128 stands for zero in the data rows.
In each game, the first row plays the second. By how much does the first row win? 20 means about a draw, 40 a big win and 0 a big loss. Wins can go round in a circle. Each row has two weighted sums of its numbers, A and B, taken from their middle values. A row wins by its A times the other's B, less its B times the other's A.
[129 119 143 131 115 116 125 142 115 110 105 124 121 137 136 129 135 139
 147 136 148]
[132 112 132 133 111 128 132 129 119 119 105 123 138 133 136 131 133 136
 138 124 126] >> 26
[126 151 113 129 136 155 138  97 157 152 136 125 151 106 117 117 122 128
 108 110  89]
[127 128 130 132 115 141 135  99 140 135 116 123 138 112 117 123 122 152
 116 133 112] >> 26
[124 127  98 144 129 153 141 107 151 164  92 119 146 131 132 132 136 116
 128 124 115]
[131  97 123 141 101 125 134 154 118 122 104 122 117 179 155 144 146  94
 161 111 155] >> 8
[122 142 126 130 139 131 129 114 139 139 140 134 140 106 118 123 121 151
 119 136 105]
[131 133 166 115 142  88 112 146  94 101 145 146 100 114 126 122 122 156
 122 180 166] >> 27
[135 108 140 136 103 122 130 144 114 113 123 129 120 156 143 138 140 116
 156 112 147]
[133 121 134 134 114 133 130 116 126 122 149 130 137 111 122 119 121 143
 125 108 102] >> 18
[138 126  98 129 110 173 135  82 162 151 119 103 127 142 118 111 119  94
  89 124 121]
[129 144 184 108 150  76 108 165  82  90 145 167  92 125 107 119 120 164
 122 209 192] >> 5
[116 155 119 127 154 132 133 118 140 148 142 137 140 100 114 124 118 151
 112 141 105]
[132 122 142 127 115 124 123 135 115 111 131 123 132 118 133 120 132 140
 134  98 115] >> 18
[128 107 134 139 103 122 134 152 117 118 102 120 116 169 146 143 139 105
 160 123 160]
[141  87 105 143  96 149 143 122 130 138  82 117 146 152 134 140 145 107
 146 127 145] >> 28
[129 100 129 139 101 124 132 148 118 117  99 117 120 168 145 145 145 107
 160 129 163]
[144  79 104 141  95 144 138 135 124 129  72 117 135 158 145 141 149 101
 154 124 154] >> 21
[117 151 124 126 139 147 118  98 149 141 156 130 139  98 111 108 118 141
 102 124 102]
[134 170 105 110 173 157 139  91 179 167 183 108 138 111 113 106 114  93
  78 118 124] >> 17
[106 185  92 118 184 150 129 109 169 179 155 140 144  95 116 131 108 129
  97 132  95]
[131 135 161 119 136  97 118 144 101 103 131 127 112 117 118 120 125 151
 128 163 154] >> 21
[129 117 143 129 109 119 125 139 116 108 137 121 112 144 150 121 132 114
 148  87 130]
[129 107 129 142 100 125 133 152 121 121 102 119 117 173 149 144 144 101
 161 113 160] >> 30
[129 125 142 120 132 109 117 145 110 113 137 133 123 115 128 122 128 151
 136 119 116]
[125 120 139 123 117 119 124 134 114 111 134 121 131 120 138 124 128 135
 137  96 119] >> 20
[134 109 134 132 108 121 131 143 116 113 100 125 121 153 140 137 139 128
 152 130 152]
[138  87 114 136  95 139 135 144 121 119  96 120 131 165 154 138 148  95
 155  92 141] >> 19
[130 122 140 122 131 114 120 144 108 112 146 127 133 106 129 128 130 147
 129 105 107]
[119 155  99 136 158 150 131 106 160 164 146 129 150 108 118 122 118 113
 108 101  86] >> 27
[130 120 138 127 122 116 125 146 112 113 121 128 127 130 141 127 132 141
 142 111 125]
[134 102 122 129 126 108 125 173 109 119 119 120 129 163 153 145 145 107
 160  91 136] >> 16
[128 137 161 114 135  96 115 141 103 101 131 129 115 113 125 124 120 158
 125 157 145]
[124 123 159 139 119  95 127 166 103 105 135 130 105 151 140 143 138 114
 159 132 160] >> 27
[127 149 141 110 157 105 114 136 113 119 139 140 123 101 117 119 117 154
 106 168 133]
[121 135 160 130 117  96 115 151 103  99 149 137 107 135 133 127 133 129
 152 128 150] >> 25
[126 122 136 123 134 102 124 163 106 111 135 125 120 130 141 127 131 132
 151  92 123]
[124 149 152 125 138 118 123 126 123 120 137 120 138 100 126 120 122 146
 114 127 119] >> 21
[126 156 135 118 147 126 125 115 130 125 149 135 123  99 118 121 106 150
 104 147 115]
[126 130 152 128 120 123 127 128 120 114 119 115 128 115 127 126 127 141
 131 120 122] >> 21
[127 118 144 138 104 118 129 143 120 115 107 119 114 154 144 135 135 117
 155 132 159]
[122 139 135 129 134 125 128 121 132 130 132 128 136 107 121 125 126 151
 120 123 104] >> 22
[121 148 116 138 138 148 129  95 152 152 143 123 141 104 123 119 122 129
 110 104  92]
[134 115 140 129 124 114 124 144 109 110 127 133 125 130 136 129 133 144
 142 112 124] >> 18
[121 159 113 128 158 138 131 111 151 156 140 135 145 100 107 126 126 156
 110 137  97]
[132 104 132 136  99 129 132 140 121 115 103 115 124 155 139 137 141 117
 155 112 150] >> 21
[130 170  76 114 165 180 132  87 189 181 184 144 150 122  99  96  95  94
  81 136  95]
[137  92 115 137  96 142 135 130 126 122  95 122 133 156 145 133 140 103
 149 101 137] >> 24
[127 151  76 114 148 187 132  88 187 176 148 114 143 111  93 117 103 113
  80 142  98]
[114 181  89 121 187 149 135 105 167 183 159 141 147  88 111 117 119 124
 100 137  90] >> 21
[127 131 150 109 146  88 113 148  98 101 134 133 110 108 111 121 108 155
 112 177 161]
[133 101 130 132 100 129 130 139 119 114 113 119 127 156 158 134 140 102
 152  89 138] >> 26
[128 132 173 127 120  89 122 156 103  94 145 141  91 139 124 126 129 137
 153 154 168]
[125 134 117 132 129 145 133 103 146 143 143 137 143 110 108 119 116 143
 124 115  92] >> 19
[119 141 168 121 134  93 119 145 104 103 140 139 110 123 118 121 126 155
 137 158 168]
[124 139 148 112 153 109 114 136 113 114 150 147 109  96 121 112 114 160
 103 180 139] >> 24
[127 119 104 141 125 149 140 111 145 158  91 121 147 134 128 137 135 123
 128 125 112]
[108 167 110 107 164 144 124 110 166 147 168 126 133  95 116 103 105 128
  85 121  98] >> 17
[130 132 153 113 143 100 114 143  99 105 165 136 125 102 125 132 116 158
 122 128 109]
[132 145 161  99 157  85 108 155  90 100 141 136 110 111 105 125 108 153
 113 190 168] >> 7
[125 144 159 101 152  79 111 161  89  98 141 145 110 116 114 124 117 159
 114 205 167]
[132 133 142 119 136 115 121 132 117 115 143 135 129 107 126 123 125 152
 118 131 114] >> 25
[129 112 126 128 131 100 129 176 104 112 135 124 124 156 151 140 143 107
 158  95 136]
[125 139 125 136 123 150 132  95 145 142 126 124 136 106 111 120 117 149
 114 140 110] >> 24
[129 108 135 136 101 129 131 138 119 113  98 110 127 150 145 134 140 117
 154 116 150]
[133 106 134 138  99 129 131 134 119 113 103 114 130 150 141 137 138 120
 154 115 148] >> 21
[131 117 141 130 111 119 126 141 114 110 102 123 120 142 139 134 137 139
 148 135 151]
[130 109 138 135 101 124 133 138 121 115 104 123 117 163 142 141 142 115
 158 127 161] >> 22
[126 158 109 133 142 163 132  91 164 157 163 125 149  98 112 119 109 139
 100 114  91]
[140  86 118 136  94 139 133 135 122 120 100 121 130 158 149 136 146  98
 151  97 138] >> 21
[130 128 158 129 128 100 120 147 106 104 127 133 108 130 131 130 127 146
 144 148 151]
[131 104 132 137 100 124 131 144 118 114 121 126 121 166 148 144 142 105
 159 110 149] >> 19
[131 118 137 132 115 127 128 126 120 119 114 128 130 121 127 128 130 149
 129 135 123]
[132 136 167 108 153  80 109 153  93 102 130 134 100 108 107 132 103 153
 109 198 173] >> 31
[116 151 120 134 139 149 132  98 150 153 146 123 145 101 123 117 119 138
 106 113  92]
[123 127 144 122 131 105 116 148 107 107 148 143 117 108 122 122 123 159
 129 129 120] >> 17
[140  83 108 141  95 145 137 131 126 131  73 116 135 155 142 140 146 104
 153 124 150]
[131 153  91 130 136 180 150  73 179 175 134 121 144 120  95 128 123 122
  88 135 103] >> 13
[126 134 157 119 131  98 121 149 103 104 122 129 111 128 129 127 128 156
 139 149 145]
[130 115 145 131 105 121 133 134 116 108 118 120 122 145 139 136 136 125
 152 114 149] >> 20
[122 141 103 133 147 144 137 113 150 160 120 123 150 121 132 132 131 127
 118 103  92]
[126 141 128 131 130 141 128 104 135 139 127 129 141 108 116 125 121 149
 112 140 106] >> 22
[123 137  97 137 132 165 140  91 162 167 110 124 147 124 114 130 126 129
 109 132  98]
[130 144 159 104 156  87 105 150  92  99 133 136  92 111 111 120 117 152
 113 205 169] >> 23
[128 155 136 115 152 111 117 133 124 130 149 132 133  99 121 121 123 157
 112 144 115]
[121 155  87 136 147 175 140  85 175 178 140 132 149 114 117 119 127 119
  96 125  93] >> 20
[143  83 112 134  92 141 136 139 122 121  91 119 135 162 150 137 146  95
 152  95 140]
[138  88 115 136  93 139 135 137 120 116  95 119 129 162 156 138 148  93
 153  95 142] >> 19
[128 168  93 113 163 161 134  92 167 165 165 128 142  87 107 113 103 121
  89 133  93]
[129  90 118 146 101 122 134 160 121 125 101 120 117 183 152 146 150  84
 163 115 160] >> 19
[132 108 133 130 108 124 130 138 117 117  96 120 123 150 137 136 137 129
 149 130 150]
[134 122 145 122 126 114 117 139 114 111 141 132 127 110 124 125 126 157
 125 126 112] >> 25
[131 108 122 130 128 113 128 157 114 124 115 122 133 144 145 137 140 116
 151  92 127]
[132 114 119 131 130 120 130 148 117 129 113 122 140 139 144 135 141 121
 146  96 119] >> 20
[126 117 138 123 131 106 122 159 105 110 135 123 118 131 142 129 134 137
 149  94 122]
[131 115 131 131 115 126 131 134 121 120 107 123 131 134 136 130 135 137
 140 117 125] >> 23
[129 124 159 120 129  98 119 151 102 107 126 132 109 133 127 131 132 149
 143 147 152]
[134  99 125 135  99 130 131 140 121 116 115 125 125 162 155 132 143 100
 154  88 140] >> 23
[142  91 115 134  95 143 135 129 122 122 105 124 140 155 143 133 142 107
 145 101 131]
[132 122 148 123 128 106 117 145 104 107 146 135 121 119 129 125 135 147
 134 126 120] >> 23
[136 141 168 107 144  87 108 148  96  99 152 139 112 111 122 120 126 162
 126 155 148]
[126 129 135 134 121 130 131 117 129 129 119 124 137 114 119 126 126 151
 121 134 113] >> 14
[129 120 139 129 115 128 128 128 119 112 136 123 133 116 134 123 129 142
 131 104 111]
[124 130 139 126 126 119 125 133 120 121 128 129 127 119 131 127 125 147
 130 123 117] >> 20
[129 149 127 110 150 127 120 118 132 126 161 128 130  92 112 114 108 141
 102 145 120]
[136  90 122 137  98 129 134 148 119 120 104 121 124 171 151 143 146  98
 161 112 155] >> 18
[130 138 173 124 131  89 118 160  97  96 154 146 100 130 127 123 127 142
 146 149 166]
[130 105 138 133 102 124 131 145 116 114 110 123 121 162 143 143 141 114
 157 128 157] >> 20
[127 137 141 120 143 113 121 139 111 117 140 134 123 104 125 122 123 158
 123 138 117]
[130 117 120 139 116 142 136 113 135 142  93 118 142 130 129 131 135 134
 129 126 112] >> 21
[133  97 125 132  97 134 134 138 119 114 111 122 126 160 152 132 143 101
 152  91 141]
[133 102 127 133 101 127 131 145 119 117 124 124 126 163 154 137 145  92
 154  86 139] >> 18
[124 132 128 135 119 142 130  97 140 135 122 126 136 110 119 122 126 147
 122 128 112]
[136 131 160 114 146  92 110 147 100 102 138 148 102 110 126 120 116 155
 120 180 162] >> 26
[129 126 141 129 124 118 123 132 115 114 121 129 131 119 129 130 129 148
 132 122 116]
[115 169  95 122 171 160 133  99 169 177 155 129 147  91 106 121 127 142
  98 154 100] >> 21
[121 156 112 118 158 158 144 100 168 147 164 143 141  98 109 100 108 119
  87 127  94]
[128 116 101 143 124 148 140 115 144 158  83 120 146 137 133 135 139 116
 135 121 121] >> 23
[126 105 135 142 101 117 129 154 118 117 115 119 119 170 151 142 144  99
 160 117 153]
[139  89 114 133  92 139 135 134 121 119  97 123 129 162 152 135 142  95
 152  95 139] >> 20
[120 151 103 134 154 146 132 113 155 164 138 123 153 110 129 128 123 126
 110  99  87]
[139  92  97 142  98 162 140 111 139 145  82 118 140 153 136 130 140  88
 132 113 133] >> 24
[123 142 135 127 137 124 126 115 130 132 137 130 136 106 125 120 124 152
 115 127 105]
[127 111 133 141 103 119 134 151 118 118 111 123 116 170 148 142 142 102
 161 112 153] >> 20
[127 135 160 102 154  84 108 150  92  97 136 149 101 115 114 124 117 151
 116 187 161]
[135 121  91 132 114 181 140  86 168 160 104 112 136 142 117 120 122  95
 104 124 121] >> 27
[128 121 114 142 121 148 140  98 146 153  94 118 147 130 120 130 131 133
 116 129 103]
[139  93  94 140 100 161 140 118 141 143  91 118 139 157 137 130 140  81
 140 103 138] >> 17
[130 116 115 134 132 128 132 140 126 137 108 116 142 136 138 134 138 117
 142  96 114]
[133 106 136 135 100 128 129 138 116 112 113 121 125 152 141 136 138 115
 153 119 148] >> 20
[131 120 131 127 110 137 128 111 129 123 140 129 131 111 124 125 124 139
 127 105 104]
[126 131 136 130 129 121 129 127 122 126 130 125 134 113 124 124 125 149
 126 125 112] >> 19
[133 109 138 131 108 125 133 138 116 115  97 123 126 142 135 134 136 136
 146 135 145]
[129 146 137 126 151 122 126 118 125 134 139 136 134 100 117 122 120 151
 109 142 114] >> 23
[129 122 142 131 122 120 127 130 117 119 123 131 130 118 133 126 130 148
 131 120 115]
[133 160  75 136 140 188 137  77 181 175 160 149 136 113  59 152 115 139
  85 207 105] >> 20
[127 140 147 121 147 106 119 131 112 115 147 136 125 104 117 128 122 160
 116 148 127]
[133 109 137 132 101 124 132 141 115 112 111 121 119 157 141 139 140 118
 155 126 154] >> 18
[131 109 135 133 108 120 130 147 115 117 102 124 122 155 140 141 141 125
 155 129 151]
[135 130 146 117 138 100 119 147 100 105 159 135 123 101 129 123 117 157
 127 114 112] >> 21
[117 158 107 127 156 141 137 113 158 158 144 131 148  99 108 121 115 151
 110 144  96]
[132 143 161 107 144  97 114 138 103 103 142 137 107 107 119 120 115 155
 114 175 156] >> 30
[131 146 156 115 151  96 109 144  96 106 137 131 104 107 119 117 118 145
 109 195 156]
[128 131 141 127 126 121 128 129 119 119 128 126 131 116 124 128 127 152
 130 123 116] >> 18
[143  79 111 135  92 141 135 139 120 121  91 121 131 164 152 137 148  90
 153  96 145]
[131 137 176 124 137  80 112 152  92  89 154 160  95 127 130 128 114 148
 135 186 181] >> 24
[123 118 138 129 136  94 124 169 100 109 139 119 110 137 142 134 137 126
 157  97 131]
[123 122 148 132 113 115 123 142 111 106 148 125 109 133 149 122 130 114
 150  87 135] >> 27
[129 147 129 113 130 134 120 109 135 124 151 114 132 107 131 105 109  93
 101 134 117]
[129 117 130 134 115 132 135 118 128 128 111 125 136 124 126 129 130 143
 130 123 113] >> 11
[126 138 149 132 124 122 125 118 121 118 126 117 133 110 129 123 123 147
 125 118 120]
[130 120 141 128 121 115 125 140 114 114 120 122 123 127 136 128 132 147
 140 119 124] >> 20
[141 126 145 122 128 108 117 136 108 107 144 137 122 105 118 125 124 158
 123 138 118]
[127 137 161 121 136 102 117 149 105 104 127 131 115 113 120 124 122 154
 128 160 150] >> 17
[125 126 155 121 131 103 117 148 103 103 129 130 118 121 126 127 130 153
 134 150 148]
[128 125 131 139 113 142 136 108 137 130 107 120 137 119 126 128 127 143
 126 128 119] >> 13
[127 121 136 129 118 116 124 132 116 112 134 125 128 118 128 118 125 136
 137  99 119]
[119 169  56 118 172 185 126  78 190 181 181 122 149 119  88 124 102  82
  77 130  95] >> 21
[126 105 128 146 108 112 131 164 115 121 108 122 115 182 152 148 147  89
 162 125 160]
[111 179  72 102 193 161 120 104 173 191 171 135 160 120 129 120 115  92
  85 105  92] >> 17
[124 149 117 129 137 148 133  98 152 150 136 126 145 107 118 124 128 132
 112 112  95]
[112 167  92 136 161 161 132  94 171 178 141 137 148  98 109 120 115 137
  98 139  96] >> 15
[123 152 144 115 145 114 129 123 124 124 151 132 133 100 122 114 110 147
 108 144 119]
[124 135 157 117 143  97 117 141 104 110 136 147 114 109 125 122 128 157
 122 148 134] >> 22
[123 150 151 108 151 102 120 141 116 111 138 128 129 102 127 123 118 148
 109 143 131]
[130 105 135 136 104 123 131 145 119 116 106 122 118 161 143 138 140 116
 158 124 155] >> 17
[125 153 153 117 143 113 119 128 117 116 139 125 133  97 121 121 116 141
 111 144 128]
[142 161 122 111 146 148 132  97 148 145 157 140 133  93 103 108 110 133
  98 128  96] >> 21
[125 125 111 139 121 151 139  99 149 153  98 121 146 126 122 131 129 134
 123 132 109]
[137  86 111 136  94 137 133 147 120 120 112 119 131 169 156 136 148  80
 154  84 144] >> 21
[126 143 163 115 145  93 118 142 102 101 136 133 114 113 126 127 118 154
 124 149 139]
[127 149 159 107 150  92 113 148 100 104 140 133 115 111 115 118 114 152
 117 162 151] >> 18
[129 121 127 138 111 142 132 104 134 133 114 125 142 118 119 127 126 143
 121 127 103]
[129 127 137 133 109 139 134 105 133 126 111 123 136 115 121 122 124 149
 123 132 117] >> 16
[124 136 144 122 142 112 123 131 119 121 142 133 134 104 129 122 126 155
 116 141 109]
[126 151  87 121 151 183 148  80 182 175 151 142 143 115  84 126 114 122
  84 157 110] >> 17
[129 151 129 117 149 128 122 115 129 127 162 141 132 100 106 116 102 152
 105 137 112]
[130  99 126 142 102 121 132 152 119 119 107 121 116 176 151 146 144  97
 162 114 157] >> 24
[135  99  86 140 104 169 144 110 151 152  85 116 140 154 134 132 138  80
 135 111 139]
[116 157  89 127 158 166 137  80 182 178 150 131 151 113  98 120 111 121
  90 140  98] >> 25
[129 116 119 139 118 140 136 113 135 139  98 123 140 129 127 133 134 137
 132 124 115]
[115 165 108 134 162 144 131 105 161 164 137 135 147  97 112 124 113 144
 107 136  98] >> 10
[117 151 155 105 160  99 116 140 109 108 143 124 118 101 123 135 114 149
 109 173 142]
[126 133 128 126 124 139 127 112 139 129 138 123 138 113 118 122 126 135
 129 105 104] >> 8
[123 142 135 124 138 121 128 124 131 127 139 131 138 106 123 125 116 147
 118 125 102]
[133 107 141 132  99 128 132 126 120 109 108 127 126 139 133 132 130 137
 141 132 141] >> 17
[130 109 126 138 105 124 132 152 116 119 119 119 120 169 160 138 142  88
 156  89 141]
[134  95 124 141  96 131 132 146 120 119  94 121 123 167 153 141 145  99
 160 114 157] >> 31
[120 143  88 140 146 165 141  90 172 178 125 130 145 118 118 128 125 122
 106 126 102]
[133 141 158 109 148  93 113 144  99 104 143 137 103 113 106 121 120 149
 116 179 159] >> 18
[124 109 140 141 105 115 133 151 118 114 116 123 110 169 145 141 142 104
 161 115 152]
[138  94 123 134  98 132 134 143 118 117 127 121 131 161 150 136 143  95
 153  88 138] >> 15
[128 117 146 131 108 115 125 143 114 110 124 129 112 147 142 135 136 125
 153 112 142]
[133 147 157 103 160  86 110 150  99 112 130 131 110 100 117 110 108 135
 105 202 169] >> 12
[124 129 142 123 127 110 123 143 111 112 132 127 129 121 136 125 127 147
 139 117 120]
[140  80 109 140  95 139 136 143 121 122  99 118 128 171 157 138 150  78
 155  89 144] >> 20
[117 147  87 140 146 169 136  89 177 180 135 134 147 118 107 129 128 121
  99 136  93]
[122 144 104 133 148 142 133 108 153 163 129 123 153 117 129 125 129 127
 112 100  92] >> 19
[133 111 143 139 100 120 130 137 118 111 108 122 114 154 143 138 137 118
 156 134 162]
[123 132 128 138 123 147 131  90 145 140 124 125 137 109 110 119 126 155
 112 138 110] >> 23
[133 102 117 130 124 114 127 168 108 120 110 121 130 160 149 140 142 108
 157  92 133]
[144  80  91 141  97 157 139 127 134 139  78 116 134 160 148 136 147  75
 148 101 144] >> 23
[130 102 131 136 103 126 133 147 118 119 102 122 120 169 149 144 143 108
 161 126 160]
[123 137 138 131 134 122 123 122 128 126 130 122 132 110 124 128 126 152
 123 121 104] >> 20
[130 111 144 133 101 122 131 135 117 107 111 129 117 150 138 132 137 128
 152 136 157]
[133 134 166 115 140  94 103 159  92  99 150 140 106 114 119 116 123 161
 125 144 141] >> 17
[131 139 143 126 137 114 125 135 118 119 136 130 129 105 126 123 122 156
 121 137 115]
[127 116 142 136 106 121 129 139 119 113 107 109 121 147 141 135 137 125
 153 115 148] >> 21
[129 119 122 142 117 141 137 113 134 139  94 119 140 125 129 132 134 137
 126 129 112]
[132 103 135 134  99 126 135 142 119 115 104 118 125 159 143 139 139 114
 157 113 151] >> 22
[126 142 133 116 150 118 118 131 123 127 146 131 130 102 115 128 122 158
 118 141 106]
[128 154 136 112 152 110 121 124 118 122 158 135 122  96 109 118 117 139
 103 163 128] >> 26
[117 165  90 129 166 163 135 104 178 173 154 135 150  94 107 125 110 137
  95 154  94]
[133 120 143 125 122 116 125 136 112 110 136 134 123 118 127 128 129 150
 132 123 119] >> 20
[128 122 109 137 135 134 136 128 134 149 106 119 144 132 138 133 137 118
 134  99 106]
[114 163  85 129 155 174 136  88 176 172 159 128 161 119  96 128 106 106
  81 158 104] >> 20
[127 114 142 127 120 113 128 147 109 111 128 131 125 130 138 129 136 142
 141 115 124]
[127 118 134 132 119 125 132 127 120 121 112 125 135 122 133 129 131 142
 134 121 115] >> 18
[131 120 143 124 125 106 123 146 105 107 142 133 123 123 133 130 132 149
 141 121 126]
[127 166  81 111 161 185 144  79 184 177 183 129 141 131 100 112 103  62
  68 144 106] >> 27
[129 117 103 142 124 147 140 111 143 157  90 121 150 136 132 136 137 119
 131 122 116]
[127 130 161 126 128  95 118 151 101 102 134 134 107 129 129 134 125 154
 138 157 153] >> 22
[128 106 134 139 103 122 128 146 120 118 105 117 117 165 145 138 144 110
 159 116 156]
[129 117 141 120 128 106 123 160 104 109 139 124 127 131 143 129 134 131
 146  95 122] >> 18
[143 149  83 131 143 188 133  79 185 175 160 151 149 112  74 125 107 125
  85 201 104]
[126 131 105 135 141 140 136 121 142 154 110 124 145 126 135 130 133 123
 126 103  99] >> 15
[130 102 130 138 100 124 133 146 120 117 102 119 118 171 151 141 142 101
 161 113 158]
[136  98 122 135  99 145 134 124 126 119 116 124 140 146 133 130 135 116
 140 102 122] >> 20
[111 169 101 128 166 152 130 100 162 167 151 135 145 101 108 128 114 142
 102 145  93]
[128 139 127 134 121 144 134  97 142 136 124 123 137 111 116 122 120 151
 118 133 109] >> 23
[127 134 162 111 145  88 111 154  95  95 144 158 104 112 119 117 123 157
 115 188 156]
[126 123 117 140 119 146 138 109 141 146  99 121 140 127 123 132 133 135
 128 125 110] >> 13
[124 159 113 120 153 143 134  95 162 151 175 138 145 109 109 104 114 122
  90 119  86]
[131 100 130 137 103 125 135 151 118 121  99 120 118 170 146 143 145 105
 161 124 165] >> 20
[126 122 113 141 120 150 139 105 146 151  97 121 144 128 121 132 130 135
 127 129 112]
[131 120 140 134 105 133 131 115 124 115 113 129 129 125 121 125 126 149
 130 138 128] >> 19
[130 126 139 121 134 111 120 142 114 117 138 129 123 113 128 128 125 151
 134 124 116]
[119 165  85 128 153 172 151  74 178 180 159 136 152 107 101 121 120 131
  78 152 105] >> 20
[130 109 137 134 102 124 131 141 118 113 123 126 121 153 154 126 137 107
 151  87 134]
[131 117 136 129 120 117 126 144 111 114 121 127 131 131 141 132 135 139
 143 115 127] >> 23
[134 104 119 131 126 114 127 169 110 121 110 121 127 157 149 138 146 113
 156  91 129]
[129 122 127 135 118 134 132 114 130 134 110 124 140 121 123 131 130 145
 125 126 108] >> 21
[137  90 115 139  97 143 137 130 126 128  80 113 138 147 144 136 142 111
 150 124 148]
[131 133 101 123 120 173 133  83 151 143 129  96 133 133 104 112 115  68
  86 127 126] >> 39
[122 167  87 132 163 167 135  91 176 171 147 140 151 105 101 125 112 124
  96 138 102]
[128 122 117 143 118 146 138 101 141 150  89 114 143 129 124 132 132 133
 123 130 109] >> 30
[129 118 133 133 117 127 132 127 121 123 109 119 134 125 133 128 135 143
 134 123 117]
[127 126 149 129 113 113 123 134 110 103 127 124 119 132 136 128 127 138
 146 122 143] >> 18
[123 139 173 119 130  86 123 158  93  91 149 161  89 126 132 127 125 144
 146 150 165]
[123 110 133 139 106 114 132 159 119 118 118 121 112 176 147 145 143  97
 163 116 158] >> 19
[122 126 154 124 122 109 124 141 109 109 120 129 118 127 132 129 128 145
 139 143 148]
[126 138 104 134 123 167 143  77 166 163 105 122 150 122 103 124 120 134
 101 135  96] >> 18
[132 108 138 136 104 124 129 141 118 114 106 121 120 159 139 142 139 117
 157 124 152]
[126 121 153 136 111 110 134 149 109 108 131 129 112 146 145 129 138 121
 154 119 144] >> 18
[139  88 117 133  94 140 134 136 121 117 101 121 133 159 146 135 142  98
 150  96 137]
[122 111 139 136 104 114 130 152 118 115 118 123 116 171 151 147 144  96
 161 118 154] >> 21
[134 107 137 133 109 120 129 145 115 114 104 124 122 152 139 140 139 128
 152 133 151]
[133 154 113 127 155 146 125 102 156 147 168 130 147  89 116 104 109 124
  94 125  99] >> 19
[126  94 120 145 102 122 135 160 120 125 101 121 113 183 157 148 148  84
 162 112 157]
[130 109 138 135 106 113 125 148 116 110 154 127 122 154 155 138 140 102
 154  90 136] >> 9
[129 106 133 136 103 123 130 146 117 115 101 121 117 164 142 138 142 111
 159 124 157]
[127 112 135 136 105 123 131 143 119 117 102 113 123 155 145 135 138 117
 156 125 159] >> 22
[124 129 151 126 120 113 124 139 116 109 117 120 123 125 136 124 127 146
 140 134 143]
[128 134 153 121 137 104 120 141 108 107 129 132 122 115 131 128 128 151
 127 145 133] >> 23
[132 146 164 108 144  86 108 151  92  92 144 154  97 113 117 131 107 157
 123 181 156]
[127 121 114 141 119 152 142 101 148 152  90 117 145 129 124 131 131 134
 123 130 112] >> 15
[130  95 122 142 100 126 131 152 120 122 104 123 117 178 152 144 144  93
 162 112 158]
[121 191  74 107 202 146 113 116 189 186 188 143 161 106 113 114 127  79
  69 109 109] >> 16
[125 190  82 109 196 153 138 104 185 173 171 122 142 115 128 125 131  79
  83 119  97]
[123 142 138 131 138 125 131 114 130 129 134 130 135 106 119 119 123 160
 114 134 106] >> 23
[129 108 137 136  99 123 131 141 118 114 103 123 115 166 144 138 143 114
 158 128 163]
[135 111 142 131 112 123 127 141 113 110 123 129 125 144 135 136 135 133
 145 133 147] >> 22
[129 129 132 125 134 123 122 129 121 128 138 133 134 110 121 124 126 150
 132 122 110]
[120 128 162 137 119  95 122 160 104 105 131 136 101 146 135 132 134 128
 157 135 157] >> 19
[140  87 113 137  95 139 134 139 121 122  98 119 128 165 152 139 146  93
 154  94 144]
[118 170  77 118 186 154 137 108 174 181 157 140 140 105 121 134 120 113
  91 105  88] >> 20
[136 111 139 124 116 119 125 139 111 110 130 136 125 132 134 135 136 140
 142 122 129]
[129 126 134 128 118 133 132 114 126 127 117 127 136 120 124 129 125 149
 125 133 119] >> 17
[134 122 138 131 108 133 129 108 129 121 115 129 133 118 119 122 123 150
 124 137 121]
[133 108 133 136 100 125 130 139 119 116 105 116 123 158 142 140 140 111
 156 114 152] >> 18
